500 stands for zero in the data rows.
Here are some points, each followed by its number:
array([530, 524, 739, 477, 426, 670, 626, 490]) 0
array([509, 310, 833, 214, 000, 617, 723, 605]) 1
array([436, 535, 387, 459, 680, 414, 276, 431]) 2
array([499, 660, 518, 511, 470, 285, 504, 670]) 3
array([537, 511, 491, 443, 618, 319, 448, 604]) 4
array([456, 520, 487, 461, 532, 358, 405, 705]) 5
array([501, 275, 533, 595, 000, 736, 612, 435]) 6
array([438, 535, 441, 459, 674, 381, 233, 489]) 7
array([380, 480, 424, 712, 757, 572, 422, 502]) 8
array([527, 292, 542, 561, 000, 756, 560, 453]) 9
array([572, 649, 556, 512, 393, 322, 588, 634]) 10
array([217, 467, 396, 534, 679, 883, 000, 795]) 11
array([697, 500, 671, 499, 631, 640, 693, 331]) 12
array([217, 410, 309, 465, 773, 343, 059, 339]) 13
array([600, 484, 401, 276, 512, 835, 345, 331]) 14
array([564, 357, 606, 465, 635, 729, 749, 462]) 15
array([558, 379, 518, 529, 388, 999, 708, 374]) 16
array([604, 337, 503, 358, 664, 492, 625, 511]) 17
array([498, 534, 414, 435, 719, 336, 324, 517]) 18
array([508, 489, 445, 438, 602, 287, 410, 607]) 19
array([420, 425, 424, 697, 726, 485, 532, 485]) 20
array([516, 503, 630, 501, 056, 769, 583, 513]) 21
Which two points above are nearest to each new point by angle? Their numbers follow each, nearest first.
array([542, 457, 569, 422, 300, 409, 376, 539]) 1 9
array([459, 502, 506, 529, 526, 365, 461, 638]) 5 19
array([956, 623, 575, 687, 391, 573, 553, 342]) 12 0
array([560, 464, 783, 383, 073, 550, 782, 607]) 1 21
array([621, 562, 463, 653, 781, 440, 999, 169]) 12 15
array([537, 409, 432, 999, 635, 335, 887, 375]) 20 8
array([570, 401, 558, 509, 486, 850, 686, 426]) 16 15
array([556, 511, 525, 469, 347, 391, 491, 558]) 10 3
array([519, 484, 452, 479, 473, 757, 341, 398]) 14 16
array([532, 502, 641, 462, 233, 750, 623, 525]) 21 0
array([631, 502, 479, 676, 818, 466, 977, 147]) 12 15
array([720, 451, 304, 187, 484, 786, 346, 286]) 14 16
array([635, 480, 414, 333, 527, 765, 356, 313]) 14 16
array([672, 424, 508, 370, 633, 450, 592, 532]) 17 4
array([582, 385, 577, 462, 623, 755, 674, 428]) 15 12
array([469, 398, 601, 361, 701, 486, 553, 587]) 17 15
array([587, 380, 585, 383, 656, 460, 563, 560]) 17 15
array([520, 439, 362, 999, 876, 250, 962, 354]) 20 8
